(in the rows, 128 means zero)
The rows below fall into families. The same turns and mirrors carry the whole set onto itself and the rows of a family onto each other. For each named row, which other rows are in its family? Write them in the order they are listed.
These 40 rows form 5 families of 8 rows each.
Q_169: [ 96 122 115 127 108 102 116 147 115 145 124 115]
Q_503: [126 107 122 147 123 112 132  90 106 117 130  91]
Q_820: [122 111  92 181 111  85 148 140 130 128 135 109]
Q_306: [124 152 165 130 123 105 125 124 147 105 116 107]
Q_677: [155 118 114 139 124 115 123 151 138 104 146 136]
Q_635: [111 139 116 132 120  87 127 140 105 148 117 108]
Q_301: [107 122  79 163 103 100 140 114 136 115 138  91]
Q_760: [119 141 148 136 104  64 135  99 145 137 127  99]
Q_514: [143 132 156 110 126 107 122 137 128 106 130 113]
Q_764: [115  89 139 152 117 110 126 125 105 135 129 104]
Q_363: [120 152 119 125  98  85 132 152 169 107 138 104]
Q_900: [138 144 118 156  88  71 136 142 167 102 132 120]
Q_455: [132 103 141 151  97  87 131 104 167 106 148 134]
Q_254: [136 131 101 165 131 124 120 145 139 121 136 138]
Q_116: [140 117  99 158 123  95 138 149 121 114 131 144]
Q_819: [146 131 133 169 117 105 126 107 172 109 147 131]
Q_390: [116 152 124 159 107  96 140 138 179  95 131 114]
Q_94: [104 119 103 183 130 111 151 134 145 116 134 108]
Q_958: [105  96 100 175  96  96 137 141 146 122 143 110]
Q_473: [100 123 150 130  94  80 122 103 148 143 133  99]
Q_679: [128 102 107 149 110 109 124 148 134 109 139 150]
Q_756: [113 144 102 126 115 102 120 159 131 141 134 101]
Q_872: [109 130 131 141 110  84 132 106 151 150 146  76]
Q_21: [130 124 168 121  98  98 110 129 132 115 121 111]
Q_625: [130 111 138 152 128  94 133 120  96 140 121  99]
Q_75: [150 106 145 153 118  95 137  98 158 112 157 112]
Q_662: [145 119  97 141 118 121 122 126 118  92 132 130]
Q_253: [130  93 134 151 141 110 145 113 116 125 145 101]
Q_874: [146 143 163 127 105  78 121 123 132 115 118 109]
Q_309: [120 149 150 148 115  96 119  95 160 143 133  96]
Q_788: [105 114  98 165 113  89 154 128 158 125 153  92]
Q_360: [146 138 141 117 107 108 115 106 126  90 123 109]
Q_759: [110 142 117 136  94  87 127  88 147 123 133  80]
Q_884: [148 119 131 161 107  73 145 107 160 103 143 135]
Q_285: [113 121 144 154 145 120 136 121 112 126 119 101]
Q_589: [114 149  97 120 106 108 114 131 115 122 119  98]
Q_83: [127 152  97 134  87  97 123 131 157  89 129 109]
Q_354: [142 112 117 157 105 100 136  83 150  93 146 112]
Q_978: [109 150 118 145 128 115 113 133 125 155 123 103]
Q_22: [121 130 130 144  76  84 122 144 173 102 134 117]

Same family as Q_625: Q_820, Q_635, Q_760, Q_900, Q_116, Q_874, Q_884
Same family as Q_94: Q_306, Q_254, Q_819, Q_390, Q_309, Q_285, Q_978
Same family as Q_169: Q_764, Q_455, Q_958, Q_473, Q_679, Q_21, Q_22
Same family as Q_756: Q_677, Q_514, Q_363, Q_872, Q_75, Q_253, Q_788

The rows below fall into families. The same turns and mirrors carry the whole set onto itself and the rows of a family onto each other. For each named row, which other rows are in its family? Write them in the order they are listed.
These 32 rows form 8 families of 4 rows each.
Q_613: [166 138 157 101 154 139 121  98 120 117]
Q_149: [110 102 141 141 132 108 147 105 135 104]
Q_693: [112 133 143 110 148 106 101 119 110 100]
Q_239: [108 101 108 132 119 114 139 106 132 113]
Q_796: [154 121 128 122 112 147 132  74 137 103]
Q_680: [114 114 150 142 137 129 151 110 116 109]
Q_168: [162 122 112 111 118 139 143  71 125 122]
Q_984: [116 117 107 138 133  97 152  99 121 106]
Q_243: [112 122 121 102 148  96 105 125 119 117]
Q_793: [110 130 123 116 177 120 110 114 131 129]
Q_935: [161 124 104 122 125 120 152  72 135 111]
Q_730: [156 120 147 129 131 151 151  85 130 113]
Q_609: [148 137 121 102 173 138 107  94 142 134]
Q_620: [162 132 121  82 145 118 100 100 133 123]
Q_449: [162 123 133  90 150 124 126  58 125 126]
Q_313: [122 124 154 108 160  93 111 121 123 109]
Q_572: [158 112 106 112 115 136 134  80 147 120]
Q_541: [ 96 107 132 122 149  98 140  87 109 117]
Q_575: [172 144 116  91 152 105 119  87 124 115]
Q_231: [142 120 112 127 149 152 134  80 152 131]
Q_795: [105 112 129 140 119 124 135 101 122  97]
Q_122: [171 131 150  92 152 119 112  93 139 114]
Q_371: [111 129 125 106 149  97 117 118  97 118]
Q_51: [127 126 141  88 169  97 111  88 108 123]
Q_429: [162 142 125  82 148 118 108  93 109 125]
Q_450: [162 142 141  91 141 130  97  92 124 107]
Q_983: [125 137 119 107 159  82 120 114 110 109]
Q_622: [104 113 113 141 154 134 137 101 140 127]
Q_183: [131 102 124 123 130 125 154  58 127 120]
Q_294: [110 110 112 135 119 118 152  96 111 115]
Q_234: [160 109 137 125 123 133 146  77 150 111]
Q_277: [125 133 161 114 162 117 121 123 107 112]

Same family as Q_796: Q_693, Q_795, Q_450
Same family as Q_149: Q_313, Q_122, Q_234
Same family as Q_239: Q_243, Q_620, Q_572
Same family as Q_277: Q_613, Q_680, Q_730
Same family as Q_983: Q_984, Q_935, Q_575

The rows below fall into families. The same turns and mirrors carry the whole set onto itself and the rows of a family onto each other. For each named row, which other rows are in its family? Write them in the order they are listed.
These 36 rows form 6 families of 6 rows each.
Q_812: [155 155 124 135 108 151 133 122 120  91]
Q_746: [123 140 159 160  97 114 117 116 126 124]
Q_445: [146 139 140 117 127 156 112 132 162 144]
Q_167: [122 157 100 112 125 135 124 121 113  99]
Q_618: [126 123 157 136 134 109 123 126 102 144]
Q_225: [153 147 123 143 129 105 122 131  91 109]
Q_318: [152 136 134 154 129 105 153 112 123 113]
Q_682: [138 165 141 103  98 156 122 138 115 140]
Q_362: [159 157 153 123 137 139 130 146  99 139]
Q_529: [142 162 172 143 103 145 124 134 130 137]
Q_856: [112 141 117 135 109 107 127 107 160 126]
Q_386: [124 114 152 122 114 100 115 145 121 131]
Q_232: [137 138 140 133 140  97 100 132 108 146]
Q_697: [133 156 108 125  89 122 113 123 105 106]
Q_154: [161 151 103 131 120 138 107 128 150 107]
Q_404: [128 156 100 123 110  97 126 112 124 146]
Q_880: [126 159 141 114 117 142 135 125 167 149]
Q_104: [ 95 129 126 111 128 129 123 112 122 126]
Q_606: [154 147 155 105 119 132 122 165 121 134]
Q_98: [126 116 122 137 119 119 104 112 157 125]
Q_721: [136 156 136 124 133 130 140 142 174 129]
Q_190: [170 156 142 139 134 131 159 126 125 122]
Q_245: [146 177 105 125 110 130 132 125 155 113]
Q_387: [120 157 130  95 133 159 130 131 122 129]
Q_962: [153 143 122 124 110 103 114 153 110 101]
Q_887: [141 158 114 135 128 116 137 137 168 107]
Q_556: [152 155 147 122 144 118 105 144 109 152]
Q_805: [153 170 140 156  96 129 119 130 120 105]
Q_497: [104 129 143 119  93 124 115 116 116 142]
Q_986: [135 137 163 123 115 165 137 122 133 131]
Q_616: [121 139 129 136 129 109 136 130 173 122]
Q_241: [156 157 125 131 138 103 101 140 102 131]
Q_800: [118 117 140 145 106 127 128 103 126 106]
Q_703: [147 178 106 109 114 123 131 127 125 153]
Q_519: [124 155 125 110 116 115 131 118 132 172]
Q_509: [146 131 160 142 135 122 157 117 131 140]

Same family as Q_703: Q_318, Q_404, Q_190, Q_519, Q_509
Same family as Q_962: Q_445, Q_386, Q_154, Q_606, Q_98
Same family as Q_746: Q_167, Q_529, Q_104, Q_387, Q_805
Same family as Q_241: Q_232, Q_721, Q_887, Q_556, Q_616

The rows below fall into families. The same turns and mirrors carry the whole set onto itself and the rows of a family onto each other. For each named row, which other rows are in its family? Write them in the order they are listed.
These 20 rows form 4 families of 5 rows each.
Q_912: [116 139 131 102 123 132 147 140 118 157 153 120 132 156 140 105 109]
Q_72: [111 134 122 113 130 130 150 122 123 133 146 131 126 168 137 105 101]
Q_441: [101 142 128 117 138 115 107 130 126 103 112 155 126 138 119  98 121]
Q_248: [143 149 111  99 137 127  87 127 124 122 111 111 132 102 127 116 144]
Q_809: [140 139 118 103 137 133  81 129 122 119  97 136 126 110 118 136 149]
Q_552: [121 126 138 138 134  92 104 143 149 106 118 146 121 140 122 102 114]
Q_600: [144 105 122 131 129 151 149 121 139 132 140 114 149 162 156 152 122]
Q_510: [156 110 125 137 147 126 132 130 127 124 128 111 165 164 173 137 129]
Q_158: [125 140 132 120 119 137 144 143 112 149 156 123 103 153 134 102 115]
Q_322: [144 110 134 133 118 142  93 165 134 143 144 131 138 123 119 159 148]
Q_564: [156 109 125 126 127 153 101 145 126 140 128 131 139 133 129 176 150]
Q_919: [105 129 145 146 130 123 117 142 137  91 107 147 131 134 137  98 131]
Q_993: [144 115 144 148 121 148 106 171 113 136 137 142 133 130 132 157 151]
Q_425: [143 135 116 123 137 109 130 131 115 146 155 116 119 162 138 101 100]
Q_101: [148 150 124 100 133 140 103 129 112 132  96 113 114 106 138 117 150]
Q_394: [142 106 129 127 126 145 142 125 157 126 125 100 161 142 164 143 130]
Q_585: [153 112 147 117 134 128 101 168 118 154 125 139 140 147 141 160 152]
Q_554: [ 98 137 136 132 136 113 110 145 131  97 123 148 154 136 132  97 124]
Q_352: [152 119 124 141 131 150 146 119 138 111 122  98 145 141 172 133 133]
Q_346: [152 136 133  92 138 111  95 134 142 131  87 120 117 118 137 127 144]

Same family as Q_441: Q_72, Q_809, Q_600, Q_564
Same family as Q_322: Q_912, Q_248, Q_394, Q_554

The rows below fall into families. The same turns and mirrors carry the whole set onto itself and the rows of a family onto each other. For each named row, which other rows are in its family? Write them in the order they are listed.
These 30 rows form 10 families of 3 rows each.
Q_119: [133  86 114 115 119 137 125 122 152 119 141 124 109 123  96 156 145 123
 112 132]
Q_411: [138  70 128 128 147 150 115 126 165 119 149 121 134 122 112 128 159 141
 128 158]
Q_338: [156 126 118 139 168 162 133  99 130 123 143 118 136 119 134  88 108 154
 142 151]
Q_647: [146 154  92 107 129 139 135 126 130 132 115 144 121 126  63 140 141 159
 153 142]
Q_690: [133  79 116 113 133 151 132 125 157  99 148 133 109 144  98 165 129 136
 128 172]
Q_582: [128  99 118 139 114 132 120 133 142 100 154 131 111 159  99 135 154 125
 120 144]
Q_152: [146  81  99 124 133 153 109 138 148 104 151 112 127 122 124 150 152 150
 153 167]
Q_419: [169 150  86 120 144 145 118 110 139 133 110 181 132 128  89 140 139 165
 158 152]
Q_132: [135  81 112 156 134 145 115 122 160 113 158 142 118 129  88 144 142 122
 113 148]
Q_890: [129  91 114 116 136 135 121 126 144  99 137 130 144 134  96 156 169 124
 116 150]
Q_722: [148 141  99 143 148 136 133 120 150 132 115 169 120 128  55 136 141 158
 148 164]
Q_343: [170 123 103 139 150 155 122  81 130 116 140 156 123 119 145 121 102 134
 124 131]
Q_971: [152 135 107 135 128 145 133  98 116 132 139 122 116 127 123 115  86 138
 128 127]
Q_465: [144 149 115 129 127 119 137 129 131 125 111 152 107 161  76 128 146 157
 148 161]
Q_15: [152  84  99 121 134 149 104 115 160 108 144 161 127 124 108 160 164 128
 122 139]
Q_587: [146 148 119 144 139 135 143 102 114 100 139 131 102 153 120 102 112 134
 124 140]
Q_472: [162 148  98 113 168 114 142 101 139 120 110 167 130 126 103 125 141 176
 154 153]
Q_374: [164 126 104 112 147 136 134 125 142 129 103 135 116 122 109 144 137 180
 171 189]
Q_728: [147 144  95 106 147 154 146 123 133 107 123 150 117 143  70 146 122 168
 163 179]
Q_538: [162 125 104 124 164 158 140 103 123  92 136 110 112 109 146 119 117 151
 148 160]
Q_310: [154 140 107 164 157 152 137  92 127 117 146 142 117 124 108 105  94 136
 126 143]
Q_412: [149 123 125 136 149 136 137  90 117 114 129 125 138 134 143 118  99 131
 114 147]
Q_741: [157 137  99 114 170 147 114 118 157 113  99 165 114 122  84 129 158 172
 156 148]
Q_537: [146  71 117 134 145 145  89 119 172 116 133 145 114 130 124 138 144 145
 128 141]
Q_432: [161 133  97 144 164 165 102 101 132 108 137 139 125 127 133  98 105 158
 147 128]
Q_97: [144  78 102 124 135 112 105 125 163 119 143 153 138 139 110 150 160 154
 139 151]
Q_33: [149 121 107 132 143 162 138 100 124 104 152 127 116 144 126 125  77 145
 139 162]
Q_897: [149 154 101 119 139 132 129 122 120 131 103 149 155 144  83 135 135 165
 155 165]
Q_80: [154 116  96 138 158 136 122  95 127  94 164 135 140 126 146 109 119 144
 132 125]
Q_811: [152 133 111 114 163 144 133 126 150 134 110 144 136 122  79 117 158 176
 164 172]

Same family as Q_897: Q_890, Q_412
Same family as Q_338: Q_411, Q_811
Same family as Q_80: Q_472, Q_97
Same family as Q_465: Q_582, Q_587
Same family as Q_33: Q_690, Q_728
Same family as Q_741: Q_537, Q_432
Same family as Q_152: Q_374, Q_538

The rows below fall into families. The same turns and mirrors carry the whole set onto itself and the rows of a family onto each other. For each named row, which other rows are in its family? Write them in the order they are listed.
These 15 rows form 5 families of 3 rows each.
Q_683: [147 149  99 121 143 133 113 116 121]
Q_264: [117 120 115 152 125 142  87 142 135]
Q_512: [107 109 145 101 150 119 139 133 114]
Q_714: [132 134 130 132 130 127 112 121  85]
Q_957: [128 124 111  95 163 129 126 125 139]
Q_482: [104  94 123 118 161 118 119 149 123]
Q_685: [102  97 133 108 146 128 119 150 118]
Q_48: [134 151 111 115 141 116 146 116 152]
Q_731: [133 139 115 149 114 131 105 131  96]
Q_567: [108 138 134 138 111 106 159 133 145]
Q_345: [110 136 125 146 127  96 156 133 149]
Q_965: [134 136 106 161 127 121 106 130 102]
Q_426: [120 148 141 133 118 107 157 117 123]
Q_934: [ 98 106 129 134 137 132 113 150 160]
Q_246: [111 138 123 159 112 125 121 138 160]

Same family as Q_48: Q_683, Q_957
Same family as Q_714: Q_512, Q_426
Same family as Q_567: Q_685, Q_731

